[[122 134 124 124]
 [130 122 152 112]]
->
[[130 122 152 112]
 [122 134 124 124]]

[[139 118 137 113 143]
 [141 122 107 155 114]
 [143 122 141 116 139]
 [125 116 131 118 136]
 [124 134 123 126 123]
 [127 150 132 142 107]
 [122 146 114 139 131]
 [120 114 124 126 129]
 [146 151 127 135 131]]
->
[[146 151 127 135 131]
 [143 122 141 116 139]
 [141 122 107 155 114]
 [139 118 137 113 143]
 [127 150 132 142 107]
 [125 116 131 118 136]
 [124 134 123 126 123]
 [122 146 114 139 131]
 [120 114 124 126 129]]

[[126 126 135 107 123 125 129 150 109 129 122 128]
 [116 126 135 135 129 131 130 130 117 122 123 126]
 [146 125 114 119 115 126 129 119 126 125 121 128]
 [118 127 123 132 132 130 117 124 131 142 125 126]
 [141 133 121 123 131 131 118 137 123 130 126 127]
 [131 125 131 134 130 127 131 139 119 132 138 121]
 [134 125 133 120 113 135 127 134 123 130 127 122]]
->
[[146 125 114 119 115 126 129 119 126 125 121 128]
 [141 133 121 123 131 131 118 137 123 130 126 127]
 [134 125 133 120 113 135 127 134 123 130 127 122]
 [131 125 131 134 130 127 131 139 119 132 138 121]
 [126 126 135 107 123 125 129 150 109 129 122 128]
 [118 127 123 132 132 130 117 124 131 142 125 126]
 [116 126 135 135 129 131 130 130 117 122 123 126]]

[[143 125 141 127 114 133 102 109 114]
 [137 122 136 126 115 139 106 108 121]
 [138 125 129 108 128 149 113 100 135]
 [139 126 133 106 127 146 112  99 129]
 [145 127 142 127 112 129 101 109 109]
 [146 127 143 127 111 125 101 108 104]
 [141 127 129 109 131 149 111 101 136]
 [144 130 131 110 133 149 108 102 136]
 [151 134 133 113 137 147 102 105 137]]
->
[[151 134 133 113 137 147 102 105 137]
 [146 127 143 127 111 125 101 108 104]
 [145 127 142 127 112 129 101 109 109]
 [144 130 131 110 133 149 108 102 136]
 [143 125 141 127 114 133 102 109 114]
 [141 127 129 109 131 149 111 101 136]
 [139 126 133 106 127 146 112  99 129]
 [138 125 129 108 128 149 113 100 135]
 [137 122 136 126 115 139 106 108 121]]

[[127 134 124 137]
 [136 130 133 101]
 [ 99 137 132 100]
 [121 128 118 133]
 [126 132 131 133]]
->
[[136 130 133 101]
 [127 134 124 137]
 [126 132 131 133]
 [121 128 118 133]
 [ 99 137 132 100]]

[[123 135 125 132 138 138 115 115 156 138 125 139]
 [118 114 130 112 121 126 152 139 131 130 140 120]
 [139 113 149 144 119 124 115 143 132 121 123 123]
 [120 115 134 137 128 134 133 114 130 139 142 127]
 [136 133 130 108 123 116 132 107 157 151 116 124]
 [149 131 116 122 138 142 134 118 127 122 142 137]]
->
[[149 131 116 122 138 142 134 118 127 122 142 137]
 [139 113 149 144 119 124 115 143 132 121 123 123]
 [136 133 130 108 123 116 132 107 157 151 116 124]
 [123 135 125 132 138 138 115 115 156 138 125 139]
 [120 115 134 137 128 134 133 114 130 139 142 127]
 [118 114 130 112 121 126 152 139 131 130 140 120]]
